In the data rows, 128 means zero.
Here are some points, each followed by its number:
139 143 150 133 127 129 125 129 192 125 142 131 228 137 202 145 137 242 154 139 134 146 132 161 153 128 0
150 155 123 134 127 138 126 128 144 126 140 143 177 119 142 162 145 168 127 120 131 129 131 142 137 131 1
122 135 203 255 255 198 221 238 126 132 143 136 121 136 127 139 252 132 240 152 217 148 159 129 139 159 2
159 145 132 134 139 138 126 137 131 133 137 180 128 126 134 133 221 146 141 128 139 148 146 156 133 136 3
136 117 208 248 255 183 218 222 126 130 143 123 139 136 151 129 255 125 242 146 216 129 145 131 149 156 4
125 150 131 132 136 144 137 128 148 136 137 125 167 116 152 134 154 165 144 130 140 134 132 127 134 124 5
149 172 130 135 123 130 118 123 255 125 134 182 223 133 176 146 129 221 129 135 123 133 130 152 165 130 6
124 138 179 206 235 170 192 183 126 123 141 120 142 130 129 127 216 133 189 142 183 133 147 134 134 158 7
132 155 140 134 141 137 134 133 148 136 123 139 166 128 145 143 145 162 127 126 130 129 121 134 126 136 8
144 142 137 122 132 120 135 135 153 129 135 128 172 125 170 147 159 181 128 123 134 127 132 129 133 139 9
129 128 154 191 214 167 166 188 133 132 140 132 131 124 144 129 195 127 170 138 175 123 133 137 134 152 10
133 153 126 138 128 141 133 134 139 125 126 123 170 131 145 140 157 151 137 131 137 121 134 135 136 136 11
139 153 125 133 136 128 132 131 157 136 121 148 177 129 138 131 175 177 132 124 131 116 125 134 125 131 12
130 124 255 255 255 255 255 255 130 127 176 125 124 222 123 135 255 130 255 255 255 218 161 231 136 213 13
205 156 140 121 125 138 133 123 207 131 159 191 255 132 207 255 135 255 119 130 125 174 125 194 136 138 14
124 136 157 212 255 138 192 233 133 124 145 131 120 136 116 151 241 129 187 128 196 156 142 158 136 162 15
137 142 124 147 154 139 125 134 126 135 141 124 155 138 144 133 150 151 152 135 133 121 143 135 135 134 16
144 116 238 255 255 255 255 255 183 119 153 126 147 154 186 121 225 161 254 224 232 176 151 201 141 192 17
139 153 137 138 129 132 125 137 158 130 136 131 184 126 151 130 132 179 137 121 135 133 132 142 149 134 18
117 146 174 191 209 190 231 233 134 151 147 126 131 131 130 134 200 115 177 174 184 148 134 151 134 159 19
141 149 128 133 141 129 126 117 146 134 140 124 171 112 140 131 147 165 134 125 142 138 138 131 131 141 20
153 145 145 141 140 133 132 129 183 120 137 116 212 137 185 144 126 220 146 123 131 139 131 157 137 146 21
135 148 140 135 129 138 137 129 143 136 124 142 176 136 161 135 150 169 137 126 124 127 146 139 136 130 22
127 127 142 161 179 140 200 203 136 144 158 133 115 139 130 127 195 134 147 162 163 146 174 157 139 139 23
121 130 196 235 255 182 210 232 136 137 140 124 135 126 139 132 239 131 235 142 211 125 151 130 146 159 24
130 146 130 134 139 129 131 147 136 134 127 134 167 129 145 140 154 169 143 128 138 125 132 127 132 138 25
141 138 140 131 140 122 122 130 184 124 137 122 235 145 187 147 140 219 140 143 134 149 127 137 140 132 26
136 147 219 255 255 210 255 255 126 124 156 135 125 140 130 130 255 126 255 171 233 146 157 138 145 171 27
128 119 199 226 255 185 210 228 128 127 148 136 129 135 129 127 243 124 232 144 205 144 132 145 148 150 28
155 145 141 132 118 134 132 138 173 131 140 124 252 134 171 168 144 218 128 135 130 146 126 147 131 130 29
137 148 148 127 129 127 128 129 188 132 133 144 219 127 191 148 135 224 146 127 130 143 132 145 148 137 30
143 143 159 191 219 145 171 168 125 133 144 136 129 131 132 126 216 117 175 137 177 136 133 133 137 145 31
Which two points above are nearest to each new point by angle? Their numbers follow each, nearest first.
136 155 125 131 134 131 123 133 144 146 126 126 168 132 139 128 169 164 132 129 129 126 136 131 132 129 12 25
145 156 130 125 132 133 125 126 143 119 129 131 171 139 158 128 159 188 137 123 131 128 121 134 133 133 9 12
136 144 125 133 144 141 129 126 132 139 130 144 138 130 136 128 195 131 130 123 122 126 156 121 127 145 3 12
136 151 135 141 147 142 140 143 134 133 122 132 166 130 138 137 146 162 135 134 150 115 140 120 133 137 25 11
138 151 133 131 144 153 131 133 120 133 119 146 136 135 131 120 171 133 136 142 140 134 139 135 126 132 3 31
139 143 138 145 158 138 137 140 130 130 132 138 155 127 131 129 164 148 141 128 138 123 143 128 138 135 16 25
141 141 127 124 137 131 134 124 116 142 130 132 135 138 122 132 194 142 116 123 129 134 139 127 127 134 3 12
130 123 255 255 255 255 255 255 127 125 183 130 130 194 122 132 255 133 255 255 255 222 151 228 135 200 13 17
134 152 132 147 159 138 137 142 128 133 139 121 158 129 134 124 161 149 145 127 140 124 139 128 139 146 16 25
168 141 127 122 130 131 129 125 143 127 129 194 140 133 137 143 177 142 124 126 126 131 123 145 129 126 3 12
123 125 255 255 255 255 255 255 135 128 182 118 123 188 131 130 255 123 255 245 255 210 152 217 145 198 13 17
127 150 130 135 146 126 127 139 140 128 142 132 177 127 158 135 169 173 138 124 136 137 134 150 150 148 25 9
135 152 138 127 142 133 143 143 133 137 126 132 177 125 133 131 176 168 133 124 134 148 138 143 123 145 25 12
136 162 123 133 140 148 128 121 134 137 139 144 137 124 133 130 161 136 129 122 132 121 153 130 113 132 3 12
154 177 124 124 131 143 134 127 179 137 130 146 206 129 163 129 179 216 128 132 133 135 129 128 119 149 12 8
164 163 155 127 120 121 125 142 171 133 178 180 209 142 166 244 163 211 143 127 131 198 137 229 177 131 14 1
137 163 129 134 132 131 130 135 131 144 139 143 141 126 125 125 164 137 134 140 143 134 145 128 123 136 3 12
130 143 123 157 151 151 145 133 129 138 141 128 163 143 145 124 166 156 130 134 145 131 152 135 131 126 16 11
138 157 136 124 125 124 123 126 139 128 135 134 173 131 143 122 152 166 137 136 138 126 152 135 131 126 22 20
139 149 134 128 141 138 134 138 138 129 135 129 169 123 140 130 151 166 133 127 137 126 141 133 132 134 25 5
135 136 133 122 140 128 126 117 155 135 126 135 166 134 161 133 168 166 125 133 147 140 128 139 137 136 9 26
172 230 125 133 143 132 130 133 131 139 135 204 131 128 129 135 255 146 129 130 132 121 120 122 137 150 3 12
166 161 137 126 128 126 125 133 184 118 159 188 219 132 160 230 136 207 130 128 124 157 134 198 168 131 14 1
224 190 136 123 123 133 125 125 217 129 160 243 255 134 193 255 155 255 138 126 130 183 126 225 137 140 14 1
151 246 127 131 143 145 123 128 130 144 130 195 128 139 127 125 255 141 129 134 141 126 140 130 122 150 3 12
180 125 150 133 123 129 129 141 255 125 173 124 255 145 255 255 132 255 148 128 127 195 119 223 150 138 14 0
131 197 145 127 141 126 125 135 127 152 138 141 130 131 124 126 255 130 118 123 149 137 140 127 134 146 3 31
139 160 129 125 127 130 127 122 141 128 136 138 171 132 133 126 174 171 128 120 127 130 133 133 128 126 12 22
130 148 130 135 131 138 136 128 140 143 125 136 140 137 126 121 144 151 125 132 136 122 128 129 129 132 12 8
